Each row is where one point has got to under a steady rotation. How many steps took it there?
The counts run from 0 to 181.
[ -3   7  -2  19  30  12   4 -13  -6   8 -13 -13 -15  14  12  -9   4  -7
  -5  15 -12   3 -15  11  -5 -16  -1 -21 -12  12   1   6  -8  -6  -6  -4
   9]  158
[ 13   2   0   9  23  -4   7 -14 -11   3  -3 -10 -29   2   0 -13  -1  -8
 -12  -1   4   7  -3  -5  -1  -2   8 -27  -8   2 -10  14  -2 -10 -14  -8
  11]  59
[ -9  12  17  -5  10  -3  -3   7  -4  -8  -1  18 -14  -1  15  -1 -18   7
  17  20   0  11  -5  -1   4 -16  12 -18 -12  -8  -5   6 -17   3  -2 -13
  11]  110
[ 11   5   3   5  12   1 -11   7  -1 -15  13  15  -9  10  15   5   2  -6
  -4  11  10  18 -18  -5  19   7   4  -8  -7  -3  -1  -6 -24 -21 -10  -7
   9]  130
[ -9  20  -2  15  14   5   7  -2 -14 -15   6  12 -23  14   5  -8  -6  -4
  -1   5  10  13  -7 -10   3  -2   4 -26  -2  10  -4   6 -23 -11 -17 -12
  -3]  128
[-11  31   0  -1   6  20   5   3 -21   8  -9   7 -10  17  17 -10  -3  -1
   7  13   3  11   5  -4  -7   3   6 -11  -1   5  -7   7 -20 -12  -8 -10
  -2]  12
[ 10   2   6   2  17  -8  -3  -9  -2   2 -11 -14 -16   1  13  -7  -9  -7
   8  19 -10  11 -11   9  -7 -21   4 -28 -12  -3 -12   9   6   7   3  -8
  19]  179
[ -4  16   2  -2   7  -1   6   3 -17   6 -13 -14  -8   6  16  -7   2  -3
  12  25  -8  20  -7  -6 -14  -9   1 -20   5   9 -18   0 -20   9   4 -11
   9]  94
[  7  18   9  -2   9   4 -15   6 -10 -13   7  20  -9   7  20  -1  -1  -9
  -5  10  17  10  -5  -3  19  15  11  -6 -14  -8  -4   2 -21 -19 -10  -6
   5]  126
[  0  11  -8  -6  21  -2   4  -1 -15   9 -10 -11 -24   4   9  -3  -3 -21
 -13  10  13  -7 -15  -5  -5 -13  -2 -24  -7  -5  -6  14  -8   2   0  -7
  15]  171
[ -8  28   0 -16   4   6   7   3 -18   0  -9   8 -17   3  12  -4 -10  -6
   5  18   9   5   3  -9  -6  -4   8 -20  -5  -2 -18  19  -8   3   3  -5
  -2]  102
[ -7  15   6   0  20  14   0  -7 -10  -6  -5  10 -24   3  14 -10  -7  -9
  -9   8  12  -8  -2   6  14  -9   8 -14 -24   5  -2  21  -1 -16  -6  -2
   3]  37
[ 14   5   0   4  27  -3   9   0   2   0  -9 -10  -8  -6   7  12   7 -12
  -6  14  -4  21 -25   7  -3  -1  -2 -22   1   6  -6 -15  -7   0   2  -7
  14]  69
[ -1   1   1  13  24   5   5  -2  -8   7 -16 -24  -6   5  15  -2  10 -16
 -10  15 -13  11 -19   3   1  -6  -5  -8  -9  11  -2  -7 -12 -10  -1  -4
  14]  159
[  5  22  13 -22   3   5  -5   3 -12   7  -5   6 -12   0  20  -6  -9  -3
   8  23   6  10   2 -11   4   0  13 -15 -10 -11 -19  18  -9   1   9  -1
   9]  101
[ 19  21   7  -2  18  -1 -11   4   2   4  -2   4 -14  14  12  -4  -9  -2
   4  24 -11   2  -8   3  -5  -8   3  -8   0  -6 -23  12 -14  18   4   2
   3]  88
[ -1   5   9   2  25   1  -9  -5  -7 -10   2   9 -19   5  14  -2 -11  -8
  -5   7   7 -12 -10   7  15 -13   8 -13 -26 -10   3  16 -11 -14  -9  -3
  10]  41
[  1  15  -2   8  25  14   0 -14 -13  14 -16 -14 -14  15  13 -13   6  -7
  -8  14  -6  -5  -3   7  -5 -13   1 -18 -17   6  -2  16   0  -7   1  -2
  10]  162
[ 18   1   9  12  19  -2  -8 -20  -6   1  -3  -8 -16   7  12 -19   4  -3
  -3   6  -8  11   0   6   4  -3   8 -26 -19   4  -9  15   6 -13 -11  -8
  15]  54
[ -3  20  12   9  10   8  -2  -3 -12 -14   2  13 -23  10   7 -18  -7   3
   6  12   7   9   6  -1   5   3  16 -18 -10   7 -12  11 -13 -12 -18 -11
  -8]  123
[ 23  18   9   1  27   5  -6 -10   3  18  -9   5  -8  -1  13   4  -4   1
   4  13  -2   5 -12  15  -4  -7   6 -18 -14 -12  -3   3   5   1   4  -9
  23]  71
[  5  24   8  -6  24   7  13   6 -19  16 -16  -7 -18 -10  12   2  -4 -15
  -4   9   4  -3  -7   0 -14   4   3 -11   1  -6 -12   2 -14   4  -9  -9
  10]  81
[ 19  20   6  -3  23   4   6   5  -3   9 -11 -11  -7  -6   6   1  13 -18
 -11  22  -5  14 -11   7   0  17   3  -5   0   9 -22  -8  -4   0   0   0
   1]  78
[-17  15  15   2   4   3   5   3 -13  -7  -7   5  -4   1  20  -6  -8   3
  21  13   1  16  -4   4  -3 -13   8 -21 -11   2   0  -2 -15  -4 -11 -20
   7]  115
[ 10   2  -4   9  29 -11  15  -4  -5   2  -2 -11 -27  -4   0   1  -5 -14
 -11   7   4  13 -19  -3  -5  -7  -2 -29   1   3  -5  -2  -9  -3  -6 -10
  13]  64
[ 14   4   7   9  13   7 -12  -5   1  -5   6  15  -6  15  18  -2  -1   6
   3  12   2  18 -13   1  15  -8  13 -14 -16  -6   5   4 -13 -21   1  -5
  17]  135
[  0  19  -6   5  16  18  13  -6  -8   1  -8  -1  -9   3  13   4  17 -10
 -15  11   8  21 -12   1  10   7   2 -15 -10  16   2  -2  -2 -25  -4   1
   0]  142
[  0  15   5  -2  11  17  -8  -7  -3  -3  -4  11  -4   7  19  -5   4  -3
  -2  22   2   8  -5   8  22  -4  14 -10 -27   3  -5  23   2 -21   7   5
   5]  32
[  0  16  12   9   9  14   4  11 -10  -4  -3  -3   1   8  18   0  10  -3
   7  22  -9  30  -6  -1   2  12   5  -3   5  15 -11 -10 -25 -10  -5  -4
  -2]  9
[  7   7  20  -5  10  -4  -8  11   5 -18   6  15 -11  -2  16  -1 -14  -2
  10  27  -3  16 -10  -4  14  -4  11  -8  -9  -4 -19   7 -15   3   2  -4
   3]  109
[-19  14  -5   1  10   8   8   9 -16  -2   0   5 -13   9  16  -1  -6  -6
  -2  11   9  13 -12 -16   3 -13  -1 -15  -4  -2   6   3 -30 -13   1  -3
  11]  21
[-12  22   7 -18   6  -1   4   6 -12  -5  -6  17 -20  -1  12  -1 -20  -3
  10  15  11   3  -6  -7   0 -12   8 -20  -9  -8 -10  12 -15   4   1  -8
   4]  106
[  0   6   0  12  29   6   3   7  -2   1  -9 -11  -6   6  18   9   6 -14
 -10  13  -6   8 -24   4   8  -7  -3  -3 -12   3   8 -12 -20 -12  -2  -3
  16]  155
